One hidden turn or mirror swaps the rows below in pairs. Which row is each named row swapped with?
q_756: -7,28,5,-5,-15,6,-4,4,9,-10,7,23,27,1,13,-5,-8,-10,9,-8,-47,-3,-3,-17,-2
q_295: -10,-11,14,-19,-9,0,-11,1,23,4,-8,9,29,0,-6,8,-8,-2,-13,21,10,41,14,19,-24
q_217: -13,3,16,3,-9,17,-5,16,17,-7,-4,-22,24,-20,-12,15,-39,-13,31,2,4,17,-14,2,-16
q_404: -4,-12,-7,9,-6,-7,-2,-1,-19,-7,-3,2,29,5,24,19,-25,-15,-14,10,-31,11,-3,-27,-12
q_206: -11,8,7,-12,-4,2,-13,-16,0,14,-5,-7,41,7,1,4,-12,26,-9,21,3,48,3,5,-27
q_408: 14,28,-10,-29,7,-13,21,-4,1,7,3,-8,2,-10,18,-6,-26,0,-14,-8,17,27,-8,14,-5
q_971: 2,15,24,-7,10,1,34,34,2,-13,-24,-8,20,3,16,25,-21,7,7,-10,-20,-3,-16,10,-3
q_525: -13,26,19,-4,9,-30,7,-12,2,12,-28,-5,18,-13,11,-4,6,-23,-7,31,-4,25,-8,3,-19
q_643: -4,23,14,0,-7,-3,-19,6,-4,-2,15,3,26,-19,-4,9,0,-16,15,19,-32,26,2,-30,-17
q_533: -10,-5,30,-31,13,-2,9,-11,-9,10,-16,6,48,-8,-1,3,-28,19,-12,12,11,25,-13,6,-11
q_940: -8,18,-11,-33,9,-25,-1,-14,-8,-22,-19,-7,9,5,20,12,-10,-12,-16,4,-5,0,-6,-7,-44
q_508: -13,19,8,-12,-3,-1,-12,11,12,-8,-33,-7,45,-10,0,20,-28,27,22,30,-13,18,-28,1,-18
q_807: -2,32,24,-12,-7,1,17,25,-2,3,-23,6,11,18,32,19,-21,7,22,-9,-17,-13,-12,6,-16
q_419: -21,14,23,-4,0,0,-7,14,1,-19,-3,22,7,0,3,-26,-12,-10,-22,10,-23,16,6,-8,4
q_492: 20,30,4,-41,2,-18,13,-5,-6,1,13,-9,19,-12,25,-6,-13,6,-4,-5,17,22,-26,-8,-9
q_314: -2,22,33,-3,5,-24,-8,-18,21,-31,-17,-1,5,12,11,-12,-14,-12,-7,4,6,12,-1,-15,-33
q_11: -19,16,0,-29,-15,6,-2,-17,4,-11,-13,-6,46,9,5,3,-26,21,-8,1,-4,50,-26,7,-22
q_409: -20,7,16,-5,13,-20,4,-23,12,-22,-20,-19,13,7,2,14,-1,-23,3,16,-13,14,10,-10,-28
q_891: -10,-8,5,-2,-11,1,0,1,-6,-14,13,4,14,10,24,-4,-33,-15,-17,-11,-18,0,-13,-19,8
q_249: 0,25,11,-9,-9,-11,13,20,16,-6,-4,11,12,0,25,16,10,16,28,-30,-17,32,-7,-4,-18
q_76: -8,1,16,-24,8,0,-22,-10,20,5,-9,-18,47,13,12,8,-24,11,-10,12,21,36,-3,5,-22
q_147: 2,18,4,-11,-4,-16,-17,-5,4,11,-37,3,38,0,32,6,1,-24,10,19,-9,1,-13,-25,-24
q_600: 8,19,2,-18,8,-16,9,-1,3,9,10,0,-6,-9,32,3,-30,7,-7,-3,26,27,-20,-3,6
q_747: -8,26,15,-21,1,-15,-14,-12,-11,-6,-24,4,25,-1,15,-26,0,-14,-7,22,-1,11,-28,-21,-36
q_591: -4,22,27,-7,-4,-32,-7,-12,-2,-16,-41,-17,12,13,31,5,-21,-17,-2,5,9,13,-14,-5,-23
q_779: -4,-7,17,-18,-8,-7,-12,1,17,14,-7,1,39,-1,-19,-16,-12,10,-18,10,-3,41,-1,8,-19
q_264: -12,27,5,7,3,34,-22,10,27,-16,-6,-6,20,-9,-9,25,-28,-3,16,7,-6,10,-6,-6,-20
q_283: -2,-1,11,-23,-22,-12,0,12,8,12,-14,8,45,4,-13,15,-27,12,-20,16,0,37,0,9,-2
q_830: 14,10,-12,-21,-2,-12,23,8,-11,-5,6,3,-10,-23,31,-4,-22,-5,-9,-6,3,26,-9,4,-18
q_919: 15,28,-17,-21,11,-21,11,3,-5,17,2,-1,-3,2,16,-1,-19,5,-14,-4,5,28,-18,-3,6
q_555: -15,12,9,-36,0,0,-26,-4,1,15,-2,5,43,0,3,2,-14,15,-28,15,10,31,-13,7,-15
q_325: -22,7,19,3,-9,-1,-13,11,-11,-30,4,1,25,5,-3,-5,-8,-2,17,23,-35,18,-12,-18,-3
q_247: 3,16,16,-29,-17,-21,30,11,11,-3,-6,9,20,6,12,7,4,11,-2,-28,-9,41,-22,-5,-21
q_692: -25,22,8,-10,17,2,3,-24,-7,-24,-19,-12,-10,15,18,8,-9,-10,-8,12,-9,16,-7,-7,-31
q_554: -10,2,13,-24,2,15,-16,3,21,-10,12,0,39,-20,-14,3,-4,-1,1,-6,9,43,-11,1,2
q_203: -12,20,15,-34,2,5,-14,-3,15,13,4,8,50,6,11,0,-11,22,-11,15,-11,42,6,0,-19
q_398: -18,15,-12,-26,18,-14,30,3,9,3,6,2,-1,-16,22,12,-16,2,12,30,-3,17,-17,8,-12
q_327: 1,14,-4,-28,-2,-15,34,19,8,-12,-4,-1,3,-25,10,18,-32,-13,22,21,-8,2,-16,4,-16
q_405: 0,-1,8,8,1,7,-5,26,1,-13,-18,11,31,3,9,-16,-15,-30,-1,2,-33,7,3,-5,-3
q_339: -12,27,-10,-9,-20,8,-30,18,17,-6,-14,9,20,-5,-10,27,-26,9,9,13,-16,13,-20,-24,-34
q_298: -8,15,20,-18,3,1,14,13,-4,-7,-24,3,8,18,30,37,-20,15,16,-23,-8,-5,-8,4,-5
q_68: 14,-4,24,20,-10,-15,5,27,10,-5,13,7,8,12,21,1,-24,-10,-9,-3,-21,16,-7,-10,-24
q_62: -4,22,18,2,-3,13,-32,33,24,-2,-22,-1,31,-12,-4,24,-30,0,9,2,-5,-2,-8,3,-14
q_326: 5,2,-2,-36,8,-20,26,18,18,-2,4,-1,8,-7,6,20,-22,9,-1,32,8,23,-26,12,-6
q_230: 18,39,4,-32,8,-11,11,-4,-3,5,5,-8,-10,3,16,-4,-17,-8,-4,-3,21,22,-19,2,-15
q_774: 11,35,13,-9,8,10,-18,17,11,-15,-18,6,35,-19,-6,17,-44,-4,15,-17,-3,16,-20,-17,-4
q_565: -18,16,8,3,-6,23,-30,23,6,-21,-6,-12,25,-15,2,24,-40,17,-2,0,-6,12,-13,-12,-15
q_660: -5,30,15,-25,-22,9,-19,12,23,-12,-14,8,24,-20,-18,32,-26,-7,2,5,12,1,-21,-13,-20
q_703: 12,7,1,-26,17,-10,14,2,-2,5,2,-14,-17,-10,19,5,-31,-3,-7,6,12,27,-29,-5,-2
q_906: -17,30,9,3,9,17,-17,25,24,2,-18,-9,23,-36,-3,24,-20,-2,8,12,-5,8,-1,-11,-22
q_625: 3,23,29,-12,-6,9,23,23,-5,6,-13,-2,12,13,21,32,-21,9,18,-17,-17,-3,-25,1,-21
q_201: 13,6,20,-21,-7,6,14,10,2,-13,-27,0,8,13,32,22,-17,22,16,-27,-18,5,-13,5,-16
q_834: -20,14,12,-16,3,-18,0,-25,3,-1,-43,25,31,-8,17,4,-3,8,1,11,5,20,-20,-23,-5
q_531: 1,25,-6,-23,6,-10,16,2,-6,16,5,1,0,-10,26,-6,-13,-11,-21,-8,19,25,-14,3,1
q_697: -13,21,7,-3,9,-7,8,-18,34,-10,-29,9,37,-3,2,-5,4,2,-12,27,-22,19,4,-1,-25
q_208: 2,11,3,18,-21,-8,-5,-12,7,-19,13,7,22,-1,23,1,-18,2,-6,10,-34,26,-7,-31,-18
q_169: -4,27,4,-16,-8,19,-28,13,11,-17,-21,4,31,-20,-6,28,-26,-12,10,16,-20,6,-24,-6,-34
q_546: -4,6,-3,3,1,-12,-7,-22,24,-19,-27,-6,42,-7,16,-9,10,-16,1,18,3,25,-18,-7,-15
q_589: 15,-1,3,23,-11,0,-2,-5,5,4,4,-5,12,14,34,-5,-21,-3,12,-3,-19,21,4,-19,-16
q_192: -16,22,15,11,-15,4,-13,20,27,-8,0,-8,14,-27,-6,17,-21,8,3,28,-9,21,-32,-10,-30
q_985: -7,8,24,-2,2,-3,-10,10,3,-12,-6,30,18,-9,6,4,-25,-17,24,7,-13,20,3,-18,24
q_502: 11,15,8,-26,-21,-10,6,27,11,-19,-9,5,17,-9,7,30,4,22,16,-28,-6,17,-18,-3,-18
q_346: -11,3,-7,-36,-9,-5,-13,-6,20,-5,-5,-10,50,8,-2,14,-1,4,1,3,-15,35,13,12,-18
q_458: 9,9,10,-2,-6,11,29,21,-10,6,-20,2,11,13,23,22,-18,12,3,-14,-21,-6,-11,10,-11
q_958: 3,15,19,-23,8,-11,28,19,9,-1,-19,0,2,29,22,16,-14,2,18,-16,-19,5,-21,-5,-32
q_91: 6,18,33,-12,-1,8,19,11,-2,-5,-18,11,3,5,28,28,-7,6,17,-8,-9,-13,-11,15,-18

q_91 is swapped with q_919
q_508 is swapped with q_554
q_346 is swapped with q_192
q_458 is swapped with q_230
q_692 is swapped with q_589
q_217 is swapped with q_11
q_76 is swapped with q_565
q_249 is swapped with q_398
q_600 is swapped with q_298
q_404 is swapped with q_314

One hidden turn or mirror swaps the rows below in pairs. Which row is each named row swapped with?
q_78: -10,1,-37,-3,12,12,2,5,-30,22,-36,-4,31,19,0,-20,-9,-17,12,-18,11,11,-10,-25,-22,-36,7
q_53: 23,4,-12,6,14,7,2,19,-22,23,-37,-10,19,16,-2,-4,-10,-15,11,-13,1,3,-5,-9,-15,-38,15
q_128: 8,-14,-11,-5,-12,-1,-16,-18,-11,20,-46,-19,19,24,-14,0,-26,-43,0,20,5,24,-3,-19,-19,-29,5
q_205: 23,2,-8,4,-7,7,-33,-14,-28,16,-36,-17,17,24,-9,-16,-38,-45,6,22,8,12,-1,-22,-16,-30,13
q_220: 3,-19,-12,-9,5,21,-16,-28,10,-13,15,-20,23,32,2,-32,-18,-30,13,19,-7,-8,-14,-42,-4,-30,-10
q_941: 35,-1,-20,0,0,15,-24,1,-40,-9,8,-20,12,8,2,-28,-23,-28,28,24,27,-18,-6,-35,-17,-33,16
q_870: -14,-10,-16,20,0,29,-12,8,-11,7,2,-5,25,5,-12,-42,-23,-29,4,22,-6,-8,1,-27,12,-21,-38
q_846: 38,-17,16,0,-10,13,0,-1,-3,-5,13,-21,16,4,0,-1,-5,-24,28,29,3,-23,4,-24,-13,-34,3
q_864: -2,-17,-9,-10,2,17,-15,-32,10,-10,11,-20,23,30,0,-32,-16,-23,11,20,-7,-8,-20,-48,-9,-36,-13
q_606: 33,-24,13,-8,-7,13,-2,-11,8,-11,18,-21,15,6,-1,-4,-7,-25,21,29,2,-20,3,-23,-8,-31,1
q_42: -27,-4,-49,-18,-4,9,-5,-9,-29,25,-12,1,42,13,-12,-19,-1,-29,15,7,0,6,-14,-15,-18,-28,-1
q_28: 0,-19,-25,-24,-16,6,-7,13,-25,-5,-2,-6,35,-24,-6,13,-7,-26,15,43,4,-2,-8,2,-27,-9,-8
q_379: 34,-3,11,8,8,5,1,20,-15,17,-23,-11,24,9,-8,2,-3,-4,20,-3,4,-10,0,-18,-18,-42,5
q_883: -28,-6,-48,-17,-15,6,-1,-6,-26,12,5,-1,49,3,-9,-7,-14,-33,26,16,8,-1,-10,-12,-12,-21,-3
q_652: -8,-20,-16,24,-2,26,-13,6,-9,-4,2,-15,37,12,-14,-42,-17,-25,-3,20,-6,-21,5,-20,7,-19,-30
q_638: 3,-3,-23,-6,-13,11,-13,3,7,4,-17,14,36,9,0,-27,-21,-14,-6,13,2,23,3,-31,4,-16,-32
q_587: -5,-2,-15,18,-10,16,-14,9,-9,7,-9,-5,36,2,-5,-37,-24,-27,6,18,-6,-7,15,-22,14,-14,-37
q_496: 11,-19,-23,-10,1,4,-5,23,-29,-7,-27,-16,20,-30,-2,10,-14,-22,7,53,3,3,-5,-14,-27,-7,-19
q_640: 2,-22,-30,-29,-17,1,1,7,-22,-3,8,-6,36,-18,-4,14,-9,-28,24,41,11,-4,-4,-2,-22,-17,-7
q_132: 8,-29,-18,-5,4,13,-11,38,-30,-10,-28,-28,10,-15,2,7,-24,-23,4,43,-8,1,-12,-10,-25,-21,-20
q_36: 11,-5,-29,-30,21,16,5,3,-7,-21,12,-4,23,-13,17,-11,-4,-2,9,13,16,4,-23,-39,-24,-22,-12
q_618: -1,-17,-24,-25,-20,6,-4,7,-21,-7,8,-10,36,-22,-4,13,-8,-23,13,44,11,-7,-6,-2,-31,-11,-8
q_862: -1,1,-16,-2,-12,13,-19,8,7,-1,-14,10,36,5,3,-30,-24,-17,-2,12,5,18,4,-34,5,-13,-34
q_569: -21,-20,-23,23,8,27,-7,15,-16,0,3,-17,36,14,-6,-36,-16,-38,7,26,-10,-27,-2,-27,4,-33,-25
q_59: 42,-17,16,-2,-1,12,-2,18,-4,-3,0,-17,11,7,3,3,-9,-17,32,15,8,-21,5,-17,-12,-33,2
q_435: 33,-4,-21,-7,0,20,-29,-5,-43,2,-10,-21,12,21,-1,-31,-29,-45,16,31,23,-1,4,-20,-17,-31,15
q_658: 13,-6,-25,-32,22,13,2,3,-5,-25,12,-7,30,-5,18,-11,-12,2,7,15,14,-2,-17,-46,-22,-21,-13
q_614: -4,-27,-23,-14,11,4,1,28,-31,-10,-32,-22,17,-20,-7,14,-19,-20,4,47,4,0,-14,-16,-26,-18,-21
q_810: -32,-2,-48,-15,-3,6,-9,-11,-30,18,-9,3,41,13,-9,-15,-8,-25,17,-1,10,5,-14,-15,-12,-28,-3
q_918: 7,1,-19,9,-5,10,-22,4,0,12,-9,-1,37,2,-7,-35,-24,-25,1,14,-2,7,12,-31,18,-16,-32
q_495: 39,-10,10,9,10,6,-2,16,-6,3,-15,-19,12,0,-5,11,0,-7,19,14,12,-21,3,-19,-22,-33,9
q_701: 18,-3,-12,3,-15,14,-31,-6,-31,17,-36,-19,14,22,-14,-20,-32,-43,13,18,8,20,-3,-16,-21,-29,11
q_993: 3,-33,-23,-3,8,12,2,21,-33,-8,-39,-15,22,-12,5,13,-16,-21,-7,50,-1,-2,-17,-24,-32,-20,-17
q_286: -5,-26,-27,-15,31,15,-3,8,-11,-6,-45,-22,18,16,4,-7,-19,-19,-4,23,-7,11,-29,-44,-35,-31,-15
q_229: -8,1,-43,2,16,17,-2,3,-34,18,-30,-1,29,23,1,-20,-12,-18,16,-19,16,9,-16,-27,-18,-34,3
q_721: 28,-10,-6,2,-7,1,-24,-11,-15,18,-41,-18,16,28,-13,-7,-26,-39,3,21,9,21,2,-21,-15,-27,9
q_429: -24,-32,-16,4,10,23,6,2,-16,-1,10,-30,23,16,0,-19,2,-27,24,22,-8,-42,-16,-29,-13,-36,-10
q_667: -6,-30,-30,-8,33,17,-9,-1,-19,-7,-41,-26,15,19,0,-14,-25,-23,-7,20,-13,12,-32,-43,-28,-27,-14
q_189: 10,2,-29,-25,17,10,0,5,9,-18,0,3,24,-11,12,-14,-14,4,3,16,6,18,-14,-38,-18,-16,-18
q_890: -6,-2,-32,4,20,13,0,8,-32,21,-31,-5,31,22,-5,-20,-11,-16,14,-17,14,7,-10,-23,-25,-40,10
q_215: 19,-9,-11,-2,-6,3,-22,-12,-15,18,-46,-19,17,30,-12,-7,-29,-40,4,21,5,24,1,-15,-17,-24,9
q_271: -20,-18,-22,16,15,27,-4,6,-19,1,2,-21,28,23,-5,-41,-13,-27,12,24,-17,-29,-5,-34,1,-24,-27
q_146: -3,-22,-27,-6,31,12,-8,3,-12,-9,-42,-28,13,15,4,-14,-20,-17,-6,19,-5,17,-31,-47,-33,-33,-13
q_572: -10,-30,-16,-21,3,0,8,-7,-6,8,-33,-29,24,16,-2,21,0,-30,13,25,-7,7,-27,-22,-35,-34,7
q_929: 11,7,-29,4,19,17,-1,14,-27,24,-41,-6,18,18,-2,-12,-11,-16,13,-18,13,12,-10,-25,-12,-39,2
q_70: -10,-35,-18,-30,10,1,10,-10,-5,6,-27,-29,27,22,-4,18,0,-33,10,22,-6,2,-27,-18,-31,-30,4
q_240: -7,-26,-26,-8,30,11,3,20,-35,-10,-37,-32,19,2,0,2,-17,-18,0,39,-14,-4,-24,-35,-35,-21,-16
q_599: 3,-14,-28,-27,-23,5,-7,5,-30,5,0,-11,31,-21,-5,17,-7,-30,15,46,4,-3,-7,-3,-22,-14,-12
q_389: 21,-11,-29,-16,21,23,-5,-1,-33,-20,20,-11,19,-5,9,-20,-10,-7,28,12,18,-21,-15,-32,-26,-28,9
q_446: 23,-8,-27,-12,24,27,-5,5,-39,-21,15,-11,17,3,10,-21,-12,-10,26,14,22,-18,-12,-31,-29,-38,11
q_336: 1,-2,-21,16,-16,12,-17,21,-10,10,-9,0,33,9,2,-44,-27,-21,4,21,-8,-13,10,-21,7,-16,-30
q_372: 19,-22,-23,-12,0,2,-5,33,-32,-3,-23,-16,29,-21,1,6,-24,-21,4,46,-4,-5,-12,-13,-33,-6,-14
q_274: -6,-15,-12,27,-9,23,-24,26,-12,10,-4,-15,23,11,-7,-33,-26,-29,11,20,-8,-11,2,-23,8,-21,-36
q_674: 17,-6,-30,-13,21,22,-1,4,-34,-22,15,-17,16,-4,11,-17,-4,-6,25,8,21,-19,-19,-27,-30,-32,6
q_478: 46,-14,12,-4,2,6,3,12,-4,-3,-5,-18,16,4,-4,-1,1,-23,29,16,3,-22,5,-16,-12,-35,9
q_844: 10,4,-16,-7,-9,7,-18,4,11,3,-12,0,34,6,-2,-26,-21,-14,-5,13,5,18,5,-35,9,-12,-36
q_549: 3,4,-18,-4,-7,9,-14,-3,11,6,-9,7,33,1,2,-30,-27,-10,-6,11,5,25,0,-30,-5,-18,-29
q_934: 26,-4,-21,7,-10,22,-23,-10,-38,6,-26,-18,18,22,-8,-28,-33,-52,11,19,11,9,6,-18,-7,-36,11
q_174: -20,-32,-21,5,10,23,3,-3,-19,0,16,-26,29,19,0,-17,-3,-35,28,20,-8,-41,-14,-21,-10,-40,-9
q_743: 25,-18,9,-8,-10,16,-6,-19,9,-10,21,-21,17,19,3,-15,-7,-27,22,31,1,-17,0,-30,-8,-31,-1
q_104: -2,-30,-26,-1,29,11,-6,26,-24,-16,-38,-24,19,-6,-4,3,-20,-17,-7,44,-7,-1,-22,-27,-30,-28,-17
q_950: 9,-16,-23,-22,-6,1,-4,17,-29,-1,-15,-20,26,-31,0,17,-9,-25,11,54,3,-4,-1,-9,-24,-17,-8
q_689: 41,-13,17,-1,-13,9,-4,-2,-9,-4,7,-23,17,8,-2,-2,-6,-27,22,27,4,-21,7,-16,-11,-35,6
q_550: -22,-25,-21,1,8,27,-3,-4,-16,-1,15,-26,33,19,-7,-27,-5,-32,25,22,-10,-39,-17,-25,-13,-38,-12
q_662: -5,-18,-25,-13,21,18,-7,-18,-2,-9,-25,-28,20,34,5,-28,-20,-25,-1,13,-9,12,-31,-52,-17,-36,-17
q_137: -17,-33,-23,-14,14,13,7,-9,-13,3,4,-33,27,19,-1,6,7,-26,25,25,-7,-31,-27,-22,-27,-35,-3
q_463: 8,-19,-9,-12,-7,-4,-9,-17,-9,15,-44,-23,23,26,-13,11,-18,-37,6,20,-4,25,-13,-19,-26,-29,7
q_968: 24,-1,-27,-8,11,23,-13,3,-43,-14,15,-24,12,-3,0,-18,-12,-16,31,16,23,-24,-12,-24,-21,-35,11

q_667 is swapped with q_429
q_36 is swapped with q_810
q_240 is swapped with q_271
q_274 is swapped with q_132
q_463 is swapped with q_743
q_28 is swapped with q_862
q_379 is swapped with q_435
q_993 is swapped with q_652
q_599 is swapped with q_844
q_870 is swapped with q_614
q_220 is swapped with q_572

